[[-10.4  -9.4 -37.7  17.7]
 [-19.2   1.0  54.2   9.6]
 [ 17.8   7.1 -20.8  14.7]
 [ 13.4  -7.1 -27.2   8.9]]
|
[[-37.7  17.7 -10.4  -9.4]
 [ 54.2   9.6 -19.2   1.0]
 [-20.8  14.7  17.8   7.1]
 [-27.2   8.9  13.4  -7.1]]

[[ -8.0 -52.0 -55.0 -23.6  15.1  -8.7 -22.2  42.6  29.9 -30.8  48.6]
 [ 31.1   0.9  52.6  12.2  18.0   5.6 -54.7  39.0  23.7  -4.8   6.0]]
|
[[-30.8  48.6  -8.0 -52.0 -55.0 -23.6  15.1  -8.7 -22.2  42.6  29.9]
 [ -4.8   6.0  31.1   0.9  52.6  12.2  18.0   5.6 -54.7  39.0  23.7]]

[[ 10.0 -49.8  26.1 -25.6  11.8 -13.4 -18.7 -13.7 -24.6  19.3 -11.7]
 [-12.8  11.3  -3.4   2.2  -5.8 -17.5 -19.8  -2.4   1.1 -21.7 -13.9]
 [ 61.8   4.2  39.1  -3.1  -1.3   5.7  -1.4  10.4  -1.9  43.0   2.9]
 [  8.8 -39.9  -0.8 -13.8  12.2  43.9  -8.8   0.0  21.9  23.3   7.1]
 [-31.7  22.8  11.0  -3.3   1.2  11.2  15.8  -1.6  -6.1  20.0  -5.7]]
|
[[ 19.3 -11.7  10.0 -49.8  26.1 -25.6  11.8 -13.4 -18.7 -13.7 -24.6]
 [-21.7 -13.9 -12.8  11.3  -3.4   2.2  -5.8 -17.5 -19.8  -2.4   1.1]
 [ 43.0   2.9  61.8   4.2  39.1  -3.1  -1.3   5.7  -1.4  10.4  -1.9]
 [ 23.3   7.1   8.8 -39.9  -0.8 -13.8  12.2  43.9  -8.8   0.0  21.9]
 [ 20.0  -5.7 -31.7  22.8  11.0  -3.3   1.2  11.2  15.8  -1.6  -6.1]]

[[  3.5 -35.8 -34.1 -32.6 -36.5 -39.0 -22.2 -25.2]
 [-51.6  46.7  52.0  -7.3 -58.8 -16.1  15.8  29.6]
 [ 10.4 -29.6 -22.2 -26.7 -23.3 -22.7 -21.5 -13.6]
 [-11.5 -12.7 -12.7 -12.9 -11.0 -11.3 -11.2 -11.8]
 [-18.0  34.5  22.7  30.4   4.7   0.2  18.7 -13.8]
 [ -4.4   0.7  -1.0   0.1   4.9   2.0   6.8  -5.8]]
|
[[-22.2 -25.2   3.5 -35.8 -34.1 -32.6 -36.5 -39.0]
 [ 15.8  29.6 -51.6  46.7  52.0  -7.3 -58.8 -16.1]
 [-21.5 -13.6  10.4 -29.6 -22.2 -26.7 -23.3 -22.7]
 [-11.2 -11.8 -11.5 -12.7 -12.7 -12.9 -11.0 -11.3]
 [ 18.7 -13.8 -18.0  34.5  22.7  30.4   4.7   0.2]
 [  6.8  -5.8  -4.4   0.7  -1.0   0.1   4.9   2.0]]

[[ 11.6  -7.3  -8.8  16.5  14.9   1.2  10.4  18.8 -13.9   8.3  -3.4]
 [ 14.3  25.0  51.1 -52.2   3.9 -35.8  32.1 -20.6  20.3  10.4 -44.1]
 [ -1.6 -10.8  26.2 -16.9 -19.8  32.0  -7.0   5.4  -0.8  40.0  36.3]]
|
[[  8.3  -3.4  11.6  -7.3  -8.8  16.5  14.9   1.2  10.4  18.8 -13.9]
 [ 10.4 -44.1  14.3  25.0  51.1 -52.2   3.9 -35.8  32.1 -20.6  20.3]
 [ 40.0  36.3  -1.6 -10.8  26.2 -16.9 -19.8  32.0  -7.0   5.4  -0.8]]

[[-24.0  -5.4  37.3  -9.7  -9.7 -36.0   5.6  -4.3  43.3  17.6  25.5  -4.9
   11.3 -11.8 -33.6]
 [  0.5  29.8  22.2  -3.2   3.3  40.2 -16.4   7.8 -15.1  15.6 -14.8  -0.1
   30.8   8.6 -34.7]
 [ -6.7  27.0   8.8  -4.5   6.4 -15.2 -28.2  -4.3  30.9  16.7  19.7   3.1
   -7.4   1.1  35.2]
 [ -3.1  14.8 -45.3   6.5 -17.0 -30.6 -25.6  -1.7  11.2 -16.3   6.2  -3.3
    7.6 -16.5  -9.3]
 [ 55.2   7.2   1.3   1.6  -0.4  -7.4  -3.3  -7.9  18.2 -36.2  15.0   1.0
   27.7   0.1  -8.9]]
|
[[-11.8 -33.6 -24.0  -5.4  37.3  -9.7  -9.7 -36.0   5.6  -4.3  43.3  17.6
   25.5  -4.9  11.3]
 [  8.6 -34.7   0.5  29.8  22.2  -3.2   3.3  40.2 -16.4   7.8 -15.1  15.6
  -14.8  -0.1  30.8]
 [  1.1  35.2  -6.7  27.0   8.8  -4.5   6.4 -15.2 -28.2  -4.3  30.9  16.7
   19.7   3.1  -7.4]
 [-16.5  -9.3  -3.1  14.8 -45.3   6.5 -17.0 -30.6 -25.6  -1.7  11.2 -16.3
    6.2  -3.3   7.6]
 [  0.1  -8.9  55.2   7.2   1.3   1.6  -0.4  -7.4  -3.3  -7.9  18.2 -36.2
   15.0   1.0  27.7]]

[[ 59.1  -1.3  26.2   3.2  49.6  -2.1  27.6]
 [ 24.4  11.9  -1.1  43.4  18.2  23.5   9.0]
 [ -1.2 -17.2   4.0  -7.3 -27.2 -19.9  -4.0]
 [-32.6  12.8  20.9   7.7 -13.5  -3.7   8.7]
 [-13.0  -6.3  27.9  -8.7 -14.3  -8.0 -20.6]
 [ -5.4 -27.4 -19.1  -5.0 -14.1  -0.4 -18.4]]
|
[[ -2.1  27.6  59.1  -1.3  26.2   3.2  49.6]
 [ 23.5   9.0  24.4  11.9  -1.1  43.4  18.2]
 [-19.9  -4.0  -1.2 -17.2   4.0  -7.3 -27.2]
 [ -3.7   8.7 -32.6  12.8  20.9   7.7 -13.5]
 [ -8.0 -20.6 -13.0  -6.3  27.9  -8.7 -14.3]
 [ -0.4 -18.4  -5.4 -27.4 -19.1  -5.0 -14.1]]

[[-14.0  66.2   8.3  44.4  16.1  -0.7]
 [  3.9  -1.5  -0.6  -6.5   1.9   9.5]
 [-11.3  10.2 -12.9  17.1   3.5  19.4]
 [ -1.5  -4.6   7.5   3.7  -2.1   2.9]
 [  0.7   4.6  -2.0   1.9   6.9  -1.8]
 [ -5.5   5.9  -4.4   4.2  10.1  10.4]]
|
[[ 16.1  -0.7 -14.0  66.2   8.3  44.4]
 [  1.9   9.5   3.9  -1.5  -0.6  -6.5]
 [  3.5  19.4 -11.3  10.2 -12.9  17.1]
 [ -2.1   2.9  -1.5  -4.6   7.5   3.7]
 [  6.9  -1.8   0.7   4.6  -2.0   1.9]
 [ 10.1  10.4  -5.5   5.9  -4.4   4.2]]
